In the data rows, zero lies at 4.5, halfway between 4 and 5.
Every row has a hidden score. How much higher is the second row's score than the first row's in each pair? 10 means about the same, 20 much higher and 0 much lower. The score is a weighted sum of the row's numbers plus the product of two more (or one squared), each taken from its middle value.
[4 5 5 3 4 7 4 5 4 1 2 9 6 5 4 4 6 3 4 3]
[5 5 6 6 4 3 4 5 5 2 4 7 7 6 2 3 6 5 3 4] 9
[5 3 5 2 7 7 2 8 4 6 4 7 5 1 6 3 5 7 8 1]
[5 7 4 3 6 5 2 4 3 3 7 5 4 3 6 4 3 5 4 5] 16
[4 6 6 3 3 3 5 7 4 6 6 3 4 5 5 1 3 6 7 3]
[5 6 2 5 5 5 3 3 5 2 6 5 4 3 7 6 2 5 3 6] 17
[5 3 6 6 6 2 4 5 4 5 5 6 5 6 2 4 4 4 6 4]
[5 3 3 7 6 4 3 5 4 2 5 5 6 5 5 4 3 5 3 5] 11
[4 7 5 2 2 6 6 3 5 4 3 6 4 4 4 6 6 2 4 6]
[4 6 5 5 4 6 4 2 6 3 5 5 4 2 5 6 6 5 3 6] 16
[5 4 3 3 4 5 7 6 5 5 4 2 5 4 5 4 4 4 4 4]
[2 6 7 4 1 2 8 3 7 5 2 1 5 7 4 5 5 3 1 6] 17
[4 7 7 1 1 2 7 5 3 7 6 3 3 8 6 1 3 3 7 6]
[5 2 4 7 7 6 3 5 7 0 2 9 9 2 2 6 5 6 3 3] 9
[4 5 7 4 6 3 3 4 5 5 4 5 4 4 4 6 4 6 6 3]
[4 3 5 3 7 5 4 5 3 5 4 4 4 4 5 5 4 5 5 3] 10
[5 3 1 3 5 5 3 9 3 8 2 5 4 3 6 3 4 4 9 1]
[4 3 4 6 5 6 5 3 6 3 3 4 4 5 6 5 5 4 3 5] 16
[5 3 5 5 5 3 5 5 5 3 3 4 6 6 4 5 3 2 5 5]
[2 4 7 6 2 3 7 5 7 6 2 1 6 6 3 4 6 5 1 4] 10
[4 6 6 3 1 4 7 3 5 5 5 4 4 5 5 3 5 5 4 6]
[4 3 5 5 4 4 5 6 4 5 5 6 6 5 1 3 7 5 5 4] 8
[4 7 6 6 4 5 3 2 6 4 6 5 3 3 5 5 4 6 4 6]
[4 6 8 4 5 3 3 2 5 4 3 5 4 4 5 6 4 5 5 3] 14
[4 5 7 3 6 3 3 3 5 5 5 6 3 4 5 6 4 5 6 3]
[5 4 2 3 5 6 5 6 4 5 7 2 5 4 7 3 3 5 4 5] 5
[5 4 3 4 5 4 5 6 4 6 6 1 4 4 7 2 2 5 5 5]
[4 6 6 4 3 3 5 6 4 7 7 3 4 6 4 2 4 5 7 5] 9
[4 5 5 9 4 3 1 6 4 6 4 3 2 7 6 4 3 7 6 1]
[4 4 5 6 7 3 1 6 4 7 4 3 3 4 6 5 3 8 7 1] 9
[4 6 8 3 3 2 5 5 3 8 6 5 2 7 4 1 5 5 7 4]
[4 4 6 4 6 4 4 4 5 2 3 8 8 3 1 6 6 4 4 3] 10
[4 7 4 3 2 6 6 3 5 4 4 6 3 4 4 5 7 2 4 6]
[4 3 2 6 4 8 5 2 5 5 5 3 3 3 5 6 6 5 2 6] 16
[5 3 4 4 5 5 6 5 6 2 5 6 8 3 3 5 4 5 3 5]
[5 5 2 3 5 8 5 2 3 3 7 6 3 3 6 5 5 4 4 6] 15
[5 2 5 5 5 4 5 5 5 7 4 0 3 5 8 3 2 6 4 3]
[5 5 6 6 4 4 3 2 6 4 5 5 3 3 4 5 5 7 5 5] 10
[4 5 4 5 4 7 5 1 6 3 3 5 4 4 5 7 6 3 2 5]
[5 3 5 4 4 4 6 5 4 7 5 3 3 5 5 3 3 4 7 5] 4
[4 3 4 4 3 4 7 6 5 4 3 3 6 6 5 4 3 4 4 5]
[5 3 5 5 7 3 2 6 3 6 6 5 4 5 5 3 2 6 8 3] 14
[4 3 2 5 5 8 5 4 5 5 5 3 3 3 5 5 6 5 2 5]
[4 7 7 2 2 2 6 5 3 8 6 3 2 7 5 0 5 4 7 6] 6
[4 5 7 5 4 3 3 5 4 7 5 5 3 6 3 1 6 5 7 3]
[4 6 3 5 3 6 5 3 5 4 4 5 3 3 4 6 6 4 3 6] 11
[2 8 7 3 0 3 8 3 6 5 2 2 5 7 4 5 5 2 2 7]
[5 5 9 0 5 3 3 5 2 6 5 7 3 7 7 0 4 5 9 3] 12
[4 4 6 6 5 4 4 2 6 4 4 5 4 4 4 6 5 5 4 5]
[4 4 4 3 6 5 5 4 3 3 7 3 6 5 6 3 4 6 2 5] 9
[5 4 6 4 6 4 4 3 6 3 2 7 7 4 3 6 5 3 4 4]
[5 6 3 6 4 6 4 3 5 3 6 5 4 4 4 5 6 5 2 5] 10
[5 5 4 4 5 6 6 1 6 0 3 8 6 3 1 8 7 2 2 7]
[2 9 6 1 0 4 7 4 5 5 3 3 3 7 4 5 5 1 3 8] 13
[4 5 5 2 3 2 7 7 4 6 4 3 5 6 5 3 3 4 6 4]
[5 5 3 6 5 7 4 4 4 2 6 6 5 4 4 5 6 5 2 5] 13
[5 5 5 5 3 4 6 2 5 5 4 4 3 5 4 6 3 2 6 7]
[4 4 6 4 7 4 3 5 4 6 4 5 4 4 5 5 4 5 6 2] 9
[4 3 3 6 7 5 3 6 3 6 5 2 3 5 7 4 3 6 5 2]
[4 2 4 5 5 4 6 6 5 2 2 4 8 6 4 4 4 3 2 4] 6
[4 4 6 5 3 4 5 5 4 6 6 5 5 5 2 2 6 6 6 4]
[4 6 5 4 2 4 7 4 5 6 5 3 4 6 5 3 4 5 4 5] 11
[4 2 4 6 5 7 5 3 6 4 2 5 4 4 4 7 6 4 3 5]
[4 6 5 5 4 3 3 4 5 4 5 5 4 4 4 5 3 4 5 6] 8
[5 3 6 6 5 2 5 4 5 4 3 6 6 6 2 5 5 3 4 5]
[4 2 2 6 5 6 6 4 5 6 5 3 4 4 5 5 5 4 3 6] 11
[4 2 3 6 6 6 4 5 5 5 2 4 4 4 6 6 5 4 4 3]
[5 3 2 4 6 8 6 3 5 4 4 5 4 4 6 7 6 3 3 5] 8
[5 7 4 2 3 6 4 4 4 5 7 4 3 3 6 3 4 5 5 5]
[5 4 4 9 5 4 2 5 5 4 4 5 4 5 5 4 4 6 5 3] 12
[4 4 6 6 4 2 3 6 4 4 4 6 7 6 2 2 6 6 5 3]
[5 4 2 3 6 8 6 2 4 1 4 7 5 3 4 8 6 1 2 6] 12
[6 5 2 3 5 8 5 2 4 0 5 6 5 2 5 7 6 2 1 7]
[5 4 0 4 6 7 4 6 3 4 6 3 4 3 8 5 2 4 5 5] 9
[5 2 1 6 6 8 6 4 4 5 6 3 5 3 4 4 6 6 3 6]
[4 3 5 4 5 2 5 7 5 4 3 4 8 6 3 4 4 4 4 4] 11
[2 6 7 5 1 3 8 4 7 6 3 1 6 7 3 5 6 4 1 5]
[4 6 5 4 4 5 2 7 2 9 5 4 0 5 8 1 5 6 8 2] 8
[4 2 3 6 6 6 5 4 4 5 4 4 3 6 7 5 4 5 5 4]
[5 3 5 5 6 5 5 4 4 4 3 7 6 4 1 6 6 3 4 5] 5
[4 3 4 6 5 5 5 5 4 4 4 6 7 6 2 3 7 5 3 4]
[5 6 3 5 4 6 4 3 4 4 8 5 4 3 5 4 5 6 3 6] 8
[5 5 5 8 6 2 3 5 6 3 0 5 6 5 2 9 2 5 5 1]
[4 5 5 5 6 4 2 4 3 6 7 4 4 3 5 4 4 7 5 4] 11
[5 3 3 5 7 5 3 6 3 5 5 3 4 4 7 4 3 6 6 3]
[4 5 5 6 3 4 5 4 5 5 5 6 4 6 3 3 6 5 4 5] 10
[5 5 2 6 4 7 5 2 6 2 5 5 5 3 4 7 5 3 2 8]
[5 4 5 5 4 6 6 2 6 4 3 5 4 4 4 6 6 3 3 6] 9
[1 4 7 6 2 3 7 5 7 6 2 1 6 7 4 5 6 5 2 4]
[4 4 4 5 5 7 5 3 5 3 3 5 4 4 6 6 6 3 2 5] 9
[5 5 5 3 5 4 5 3 5 2 2 7 6 4 3 7 5 2 3 5]
[5 5 4 6 6 4 2 4 3 5 3 5 1 7 6 6 4 4 6 1] 17
[5 3 6 2 7 5 5 4 3 4 6 5 6 5 5 3 5 4 4 6]
[5 3 3 5 7 4 3 6 3 6 5 2 4 5 8 4 0 6 6 3] 12
[4 3 5 7 6 3 3 6 4 3 4 6 7 5 1 5 6 6 4 3]
[4 4 4 4 5 3 5 8 5 3 3 5 7 5 4 4 4 4 4 4] 5
[4 7 3 4 3 6 5 2 4 3 7 5 3 3 5 5 5 5 4 6]
[4 4 5 6 5 3 3 6 5 5 4 7 6 4 1 4 7 6 5 4] 4
[4 6 6 5 5 6 3 3 5 4 6 6 4 2 4 5 6 6 4 5]
[4 4 3 4 4 4 8 6 5 3 3 3 7 6 4 6 4 2 2 5] 5
[4 6 4 2 5 5 4 5 4 3 6 4 5 3 7 4 3 5 4 4]
[3 9 5 2 0 5 6 4 3 8 5 3 1 6 6 4 6 2 5 7] 10
[5 4 5 4 3 4 7 4 5 7 4 4 3 5 3 4 5 3 6 5]
[5 5 3 3 3 5 7 5 4 6 5 2 5 5 5 3 5 5 5 5] 10
[4 5 7 2 6 5 1 7 5 5 1 8 4 2 7 4 4 6 8 0]
[5 4 6 4 5 3 5 4 5 3 3 7 6 6 2 7 5 2 4 5] 11
[4 4 5 3 3 3 7 7 4 7 4 2 5 6 4 3 3 5 6 4]
[4 4 1 4 4 8 6 5 4 4 3 5 4 4 5 7 5 1 3 6] 11
[5 3 9 0 7 5 2 5 2 7 6 7 3 5 7 0 6 6 8 3]
[5 4 6 4 3 3 6 3 4 6 4 5 3 6 4 4 4 3 7 5] 7
[5 5 8 6 6 2 2 3 5 3 6 7 6 4 2 3 3 9 7 3]
[4 3 5 9 6 3 1 7 5 7 4 4 3 5 4 3 4 7 7 1] 11
[3 9 6 1 0 5 7 4 4 7 5 3 2 6 5 3 6 1 4 7]
[5 4 4 7 5 3 4 6 4 6 5 4 6 6 2 3 6 7 5 3] 16
[4 6 5 4 2 2 6 5 5 5 4 3 4 6 5 3 3 5 5 4]
[5 8 5 3 5 5 1 3 4 3 7 7 3 2 5 6 5 7 6 4] 14
[4 5 7 6 5 4 2 3 5 5 6 5 4 3 4 3 4 7 6 5]
[5 4 2 7 5 6 3 5 4 2 6 5 6 4 5 4 4 5 3 5] 8
[4 3 4 7 5 4 4 6 5 3 4 6 7 5 2 4 6 5 2 4]
[4 6 5 5 4 6 3 2 6 4 6 6 4 2 4 5 6 5 3 6] 13
[5 6 3 3 5 4 2 6 2 6 5 4 2 5 6 5 3 4 6 3]
[5 6 2 4 5 7 4 2 5 1 6 5 4 2 6 7 4 3 2 7] 6
[6 4 0 5 5 6 5 5 3 5 6 3 3 4 7 4 2 3 5 6]
[3 9 5 2 0 5 6 4 3 6 5 4 2 7 5 3 6 2 4 6] 11
[5 4 5 3 6 5 4 4 4 2 5 7 8 3 2 5 5 4 3 4]
[6 6 3 3 5 7 6 1 5 1 5 6 4 3 5 9 5 2 2 7] 13
[4 5 7 5 6 3 3 4 5 6 5 5 4 3 4 6 5 6 6 3]
[4 2 3 6 7 6 3 6 4 6 3 4 3 4 7 5 4 5 5 2] 9
[2 6 7 4 1 3 8 4 7 5 2 1 6 7 4 5 6 3 1 6]
[5 3 4 5 6 4 5 6 4 3 4 4 8 5 3 4 4 5 3 3] 8
[4 6 5 3 2 4 7 4 5 4 4 3 5 5 5 4 4 4 4 6]
[4 4 5 4 6 4 3 5 3 5 5 5 4 4 4 6 4 6 6 3] 15
[5 4 4 2 6 6 5 5 4 2 5 6 6 3 5 5 5 4 3 5]
[5 1 1 6 6 7 4 9 3 8 5 5 4 3 3 4 5 6 8 2] 9
[5 4 4 7 7 5 1 5 5 4 2 7 3 5 6 7 5 6 5 0]
[5 4 3 8 6 6 2 3 6 2 3 7 5 3 3 8 7 7 3 3] 10
[5 3 4 5 6 4 4 5 3 5 7 0 4 6 8 2 2 6 3 4]
[5 2 3 4 5 4 7 6 4 5 4 3 5 6 4 5 3 2 5 5] 4
[5 4 3 6 4 3 6 5 4 5 5 1 4 6 5 4 2 4 4 6]
[4 4 6 5 3 4 6 5 4 7 6 4 5 6 2 1 6 5 6 5] 6
[5 3 4 5 5 7 6 1 6 1 3 8 6 3 1 8 7 2 2 6]
[4 2 3 4 6 4 5 7 4 4 3 4 7 5 4 4 5 5 4 3] 8
[4 2 3 6 5 5 5 6 4 3 3 6 8 6 2 4 6 4 2 4]
[4 5 6 7 5 4 2 4 6 6 5 4 3 3 5 6 5 7 5 3] 12
[6 5 5 4 6 2 4 5 3 7 5 4 3 5 6 4 0 4 8 4]
[5 8 5 2 3 7 6 0 5 3 6 7 3 3 4 7 5 2 4 7] 11
[4 4 4 8 5 4 1 7 4 7 4 4 2 5 6 3 4 7 7 1]
[5 3 4 8 6 3 3 5 5 4 4 4 5 5 4 4 4 6 4 4] 10
[5 4 3 8 6 4 3 5 7 0 3 7 9 2 1 8 4 6 2 4]
[4 5 7 6 3 2 3 5 5 5 5 6 5 6 2 1 5 7 6 4] 12
[5 2 2 6 6 6 4 5 4 4 4 3 4 5 7 5 4 4 4 3]
[4 4 5 4 7 5 3 4 3 5 5 4 4 4 6 5 4 6 5 3] 10
[4 6 7 3 1 4 7 4 6 6 4 4 4 5 4 3 5 4 5 6]
[5 4 6 2 6 6 1 8 5 5 2 8 4 1 7 3 4 7 9 0] 13
[5 0 2 7 7 6 3 7 4 7 4 5 4 3 4 5 5 6 7 3]
[2 8 7 2 0 3 8 3 6 5 3 3 4 7 5 5 5 1 2 7] 10
[4 3 4 5 5 2 4 8 4 4 3 5 7 6 3 4 4 4 4 3]
[5 8 3 4 4 5 3 3 5 3 6 4 3 3 7 6 2 5 5 6] 12
[5 3 6 4 5 3 5 4 6 3 2 6 7 4 3 6 4 4 4 4]
[4 4 5 6 4 6 5 2 7 4 2 6 4 3 3 7 6 4 4 5] 13
[5 2 3 4 6 6 4 7 4 7 5 3 4 4 6 3 4 5 6 4]
[4 5 7 2 5 4 2 6 5 4 1 7 4 3 7 4 4 5 7 0] 15
[5 2 0 4 5 6 4 9 3 9 4 5 3 3 5 4 4 5 9 1]
[5 2 3 6 5 7 5 4 5 3 3 4 4 5 6 5 5 4 3 5] 14
[5 4 5 2 5 3 4 5 3 6 5 5 3 4 5 5 2 3 8 4]
[4 3 4 3 5 4 7 6 4 4 5 2 6 6 6 4 3 4 3 4] 7
[4 5 5 5 7 4 2 5 3 6 7 3 3 3 6 4 3 7 6 3]
[5 5 4 6 5 5 4 2 4 5 5 6 3 4 3 6 7 5 4 4] 11
[5 3 5 6 3 4 6 5 4 5 6 5 6 6 1 2 7 5 4 5]
[5 3 7 4 5 5 4 5 3 7 9 5 5 5 4 0 6 8 6 5] 14
[5 2 3 6 7 6 3 5 3 4 5 3 4 5 7 4 3 6 4 3]
[5 2 2 5 6 7 5 5 4 5 4 3 4 5 6 5 4 4 4 5] 11
[4 5 4 6 3 5 6 4 5 5 6 5 5 5 2 3 6 6 4 5]
[5 6 5 4 3 3 5 6 4 7 6 4 4 5 3 1 5 8 7 4] 11
[4 5 6 6 3 4 4 5 5 6 5 7 5 4 1 4 7 6 6 4]
[5 2 3 6 6 6 4 4 4 4 4 3 4 5 7 5 4 5 3 4] 17
[5 4 4 3 4 6 7 2 6 4 3 6 4 4 5 7 4 1 5 6]
[5 4 3 8 5 4 3 5 5 3 5 4 5 5 4 4 4 6 3 4] 10
[5 1 3 6 6 6 5 3 5 3 3 6 6 3 1 8 6 3 4 5]
[5 5 7 4 6 3 3 4 4 4 3 7 5 4 3 6 4 3 6 4] 6
[4 3 4 4 6 5 4 4 3 4 8 2 4 5 8 2 3 6 2 5]
[6 3 5 6 6 2 4 5 6 4 3 5 6 5 3 6 4 4 4 4] 7
[5 6 4 5 5 4 3 4 5 4 6 3 3 4 7 5 1 5 6 5]
[5 8 5 3 3 6 4 1 5 3 6 7 3 2 6 5 5 4 4 7] 9
[5 4 6 4 4 3 5 5 4 8 5 4 3 5 5 2 3 4 8 4]
[4 2 6 7 6 3 3 5 5 4 2 6 6 5 2 5 4 5 5 3] 15
[5 2 4 5 7 4 4 7 4 4 3 5 7 5 3 4 6 5 4 3]
[4 6 6 4 3 2 5 5 4 7 6 2 4 5 5 2 3 6 6 4] 8
[5 6 4 4 4 4 4 6 4 5 6 3 3 4 7 3 1 5 6 5]
[5 4 4 3 6 5 4 4 3 2 4 6 6 4 3 6 5 2 4 4] 14
[4 6 6 5 5 4 2 4 5 5 6 4 3 3 6 4 4 7 6 4]
[3 8 5 3 1 5 6 5 3 9 6 2 1 6 6 3 6 3 5 6] 5
[6 3 3 3 6 6 6 3 4 3 3 6 5 4 4 7 5 0 3 6]
[5 3 3 7 5 7 6 2 5 4 6 3 4 4 4 5 5 5 2 6] 11
[5 6 6 4 5 3 3 5 4 6 5 4 4 4 5 5 3 4 7 5]
[2 7 7 4 0 3 8 3 7 5 2 1 5 7 4 5 6 2 1 7] 12
[4 6 7 6 2 3 5 3 5 5 6 5 5 6 2 2 6 6 5 5]
[4 6 6 5 2 4 5 4 5 6 6 5 4 5 3 3 6 6 5 5] 10
[5 4 6 7 4 3 4 5 5 4 4 7 7 5 0 3 7 6 5 4]
[5 6 5 3 5 6 5 1 5 0 5 8 6 2 3 7 6 3 2 7] 14
[6 2 2 5 7 5 4 6 3 5 5 4 5 5 5 4 3 3 6 5]
[4 5 5 4 4 7 3 5 4 2 4 8 6 4 4 3 7 4 4 4] 5
[4 6 6 4 6 4 1 5 5 5 5 5 4 3 7 4 3 7 6 2]
[2 6 7 5 1 3 7 4 7 5 2 1 6 7 4 5 6 4 1 5] 10
[4 2 2 4 6 8 5 5 4 6 6 4 4 3 6 4 6 5 4 4]
[2 9 6 1 0 4 8 4 5 6 3 3 4 7 5 4 6 1 3 8] 8
[5 1 1 7 6 7 5 5 4 6 7 4 5 3 2 4 5 7 6 4]
[5 4 4 3 6 4 4 6 3 6 4 3 3 5 6 5 3 4 7 3] 11
[5 4 5 4 4 3 6 5 4 6 4 3 3 6 5 3 2 3 7 5]
[4 6 6 5 5 5 3 3 5 4 5 5 4 2 5 6 5 6 4 5] 15
[4 3 5 4 4 4 7 5 5 3 3 3 7 6 5 4 4 3 3 5]
[5 7 7 3 3 2 3 6 3 4 4 5 4 6 6 1 1 5 9 4] 8
[4 5 6 5 4 5 4 2 7 4 3 7 4 2 2 7 6 5 4 5]
[5 2 5 8 6 3 2 7 5 6 3 5 5 5 3 4 4 6 7 1] 7
[5 3 4 5 5 6 5 3 5 4 3 4 3 5 6 5 5 3 4 5]
[5 6 4 6 3 5 5 3 6 3 5 5 5 3 4 6 4 3 3 7] 8
[5 5 5 3 4 5 3 4 6 1 0 9 7 5 4 6 5 2 5 2]
[4 6 5 2 2 2 7 5 4 2 5 3 7 7 4 3 2 2 4 7] 7
[5 4 2 2 5 6 5 7 3 5 3 4 4 4 6 6 4 2 5 4]
[6 2 5 8 5 5 6 0 5 3 7 4 6 5 2 4 6 6 2 7] 16
[4 4 6 9 5 2 1 6 5 6 3 4 4 6 5 4 3 7 7 1]
[5 2 2 5 5 4 5 7 4 5 4 3 6 5 5 4 3 3 5 5] 6
[4 5 6 6 4 4 5 1 6 4 4 4 4 5 4 7 5 4 3 5]
[5 6 6 2 5 3 3 6 4 5 4 5 4 4 5 5 4 3 6 4] 2
[5 4 5 7 6 3 3 4 5 7 6 3 3 2 3 6 4 7 6 4]
[2 9 6 2 0 4 7 4 4 6 4 4 2 7 5 4 6 1 4 6] 9
[3 7 4 5 2 5 3 5 3 8 6 3 1 6 7 3 5 5 5 4]
[4 2 4 7 6 3 4 7 5 3 2 5 8 7 2 4 5 5 3 3] 12
[5 5 3 7 5 5 3 4 5 3 6 5 5 5 4 4 5 6 3 5]
[3 8 4 6 2 4 4 5 3 6 5 2 1 8 7 3 4 4 4 4] 9
[5 6 4 3 4 5 4 6 4 5 6 3 4 4 8 3 2 6 5 4]
[6 4 9 5 7 2 2 3 4 4 8 7 7 5 3 1 3 8 6 3] 15
[4 5 5 4 6 4 2 7 4 5 5 4 4 3 7 4 3 7 6 1]
[2 9 6 2 0 3 8 3 5 5 3 2 4 8 5 5 5 1 3 7] 8
[5 6 7 7 4 2 3 3 6 3 4 7 5 4 1 5 3 7 7 3]
[3 9 5 4 1 4 5 4 3 6 5 2 1 8 7 3 5 3 4 5] 10
[5 6 3 4 4 5 4 5 3 6 7 3 3 4 7 3 3 6 6 5]
[5 4 1 3 5 7 6 6 4 4 3 5 4 4 6 7 5 2 4 5] 9
[5 5 6 2 7 4 3 4 3 3 4 7 5 3 4 6 4 3 6 4]
[5 2 2 4 5 5 6 6 4 3 3 5 7 5 3 5 5 3 2 4] 13
[5 4 5 5 4 6 6 2 6 4 3 4 4 4 5 6 5 3 3 6]
[4 6 6 5 4 5 3 2 6 3 4 5 4 3 5 7 5 6 3 4] 16
[4 5 7 3 5 3 4 5 5 4 1 7 5 5 5 5 4 4 6 2]
[5 5 5 4 4 3 4 6 4 7 6 3 3 5 6 2 2 5 8 4] 8
[4 4 5 5 5 7 3 5 4 3 5 7 5 4 5 2 7 5 3 4]
[4 5 4 4 2 5 7 5 5 6 6 4 4 5 4 3 5 5 5 5] 10
[4 4 3 3 5 4 3 9 4 7 2 5 4 5 6 3 4 4 8 1]
[5 5 3 5 7 5 1 6 3 4 7 5 4 3 6 3 3 7 6 4] 12
[5 0 2 7 7 6 4 5 5 5 3 5 5 3 2 7 5 5 5 4]
[4 6 6 5 2 4 5 4 5 7 5 6 4 4 2 3 7 5 6 5] 3
[5 3 3 5 5 4 7 6 5 2 3 4 8 6 3 5 5 2 2 5]
[5 5 4 1 7 6 3 5 3 3 4 7 5 3 5 6 4 3 5 4] 14
[5 4 5 3 4 5 6 2 5 6 4 6 4 4 2 5 6 3 5 6]
[5 5 5 3 5 6 4 4 4 4 5 8 5 3 2 5 7 4 5 4] 3
[5 5 5 7 4 5 5 3 5 4 5 4 4 3 5 4 5 6 3 6]
[4 4 4 2 4 4 7 5 4 5 5 2 5 6 6 4 3 4 4 4] 12
[6 2 4 4 7 5 5 4 3 4 4 6 5 5 4 5 5 2 5 4]
[4 5 7 5 5 3 3 3 5 5 4 5 4 3 4 6 4 5 5 4] 14
[5 4 3 4 7 4 2 6 2 5 7 2 3 4 8 3 1 6 6 3]
[3 7 4 8 3 3 2 5 4 6 5 2 1 7 7 4 4 6 5 2] 15
[4 5 5 6 5 3 3 5 6 1 0 7 6 6 3 8 3 3 5 1]
[4 6 5 5 4 7 4 2 6 4 4 7 4 3 4 6 7 4 3 6] 5
[4 3 3 3 5 4 6 7 5 4 3 3 6 5 5 4 4 4 4 3]
[5 5 6 5 5 3 3 3 5 4 4 6 5 5 3 5 4 4 6 5] 15
[4 5 6 3 3 3 6 5 4 7 6 4 4 5 3 2 5 6 7 4]
[4 5 5 4 4 3 6 6 5 5 5 2 5 5 5 3 3 5 4 4] 9
[5 4 5 3 4 4 6 4 5 4 2 5 5 5 4 6 4 1 5 5]
[5 2 3 4 6 4 5 6 3 5 4 2 3 5 7 5 2 4 6 4] 12
[4 6 6 4 1 3 6 3 5 5 5 4 4 6 3 3 5 5 5 5]
[5 5 6 4 4 4 5 2 4 6 5 5 2 6 4 5 6 3 6 5] 12
[5 4 2 9 7 5 2 4 7 0 3 7 7 2 2 8 5 7 2 3]
[6 3 2 5 7 5 2 7 2 5 6 4 5 5 6 3 2 5 6 4] 17
[4 3 4 3 5 2 5 9 4 5 3 4 7 6 5 3 3 4 5 3]
[2 8 7 2 0 4 8 4 6 6 3 3 4 7 5 5 5 1 3 8] 11
[6 5 2 1 7 7 3 6 3 3 5 6 4 2 7 6 4 4 5 4]
[5 3 4 2 5 6 7 4 4 3 5 5 6 5 5 4 6 2 2 7] 12
[5 3 6 6 5 2 4 8 4 4 3 6 7 6 2 3 5 5 5 3]
[4 5 3 5 4 7 5 1 6 3 5 5 4 3 5 6 6 4 2 6] 18
[5 6 2 6 5 7 4 2 5 2 7 6 4 4 5 5 5 5 3 7]
[5 3 4 6 5 3 4 6 5 3 3 4 6 6 4 4 3 3 4 5] 11
[4 2 4 7 6 3 4 7 4 3 4 4 7 6 3 3 5 6 4 3]
[4 6 6 3 2 3 6 5 4 6 7 2 4 5 5 3 3 5 6 6] 10
[4 5 2 4 6 5 3 7 2 5 5 3 3 5 7 6 2 6 6 2]
[4 2 6 8 6 2 2 5 6 4 1 7 6 4 2 6 5 6 6 1] 12
[5 5 5 6 4 3 3 5 4 6 7 4 4 5 4 2 3 7 7 5]
[6 3 8 3 7 3 4 4 3 4 8 5 6 4 4 1 4 7 5 4] 7
[4 4 4 4 5 5 1 8 2 9 5 3 0 5 8 1 5 7 8 1]
[5 4 1 5 5 6 5 5 4 3 7 2 6 4 6 5 3 5 2 6] 9
[5 4 4 4 6 5 3 7 3 6 5 4 4 3 7 3 4 6 7 3]
[5 4 1 4 6 7 5 5 4 2 6 4 6 3 5 6 5 4 2 5] 12
[4 3 3 4 6 7 5 4 4 3 4 4 4 5 6 6 5 4 3 4]
[4 6 4 2 5 5 5 4 5 2 3 6 5 4 5 7 5 3 3 5] 7
[4 4 4 7 4 6 5 2 6 4 5 3 3 3 5 6 6 5 2 6]
[5 4 4 5 7 4 2 6 3 6 6 3 3 4 7 4 3 7 5 3] 7
[4 3 4 2 4 3 7 8 4 6 4 3 5 5 6 3 2 4 6 3]
[4 4 4 4 7 6 4 5 3 5 4 5 4 4 5 6 4 5 5 3] 14
[3 7 5 3 2 5 4 6 2 9 6 3 0 6 8 1 5 4 6 4]
[6 2 8 1 8 6 2 4 2 7 7 6 3 2 8 0 7 6 7 3] 8
[5 1 0 4 5 7 8 7 4 8 6 1 4 4 5 5 6 2 3 8]
[4 4 4 4 6 6 4 4 3 4 5 4 4 4 6 5 5 4 4 4] 10
[4 4 4 4 5 3 5 6 5 4 4 3 7 5 4 4 4 5 3 4]
[5 4 5 6 5 2 3 5 3 6 6 5 4 5 3 2 3 5 7 5] 11
[4 3 4 5 7 5 3 5 3 6 5 2 3 5 7 4 3 6 6 3]
[6 1 4 2 8 8 3 4 3 7 7 5 3 1 7 2 7 6 5 4] 7
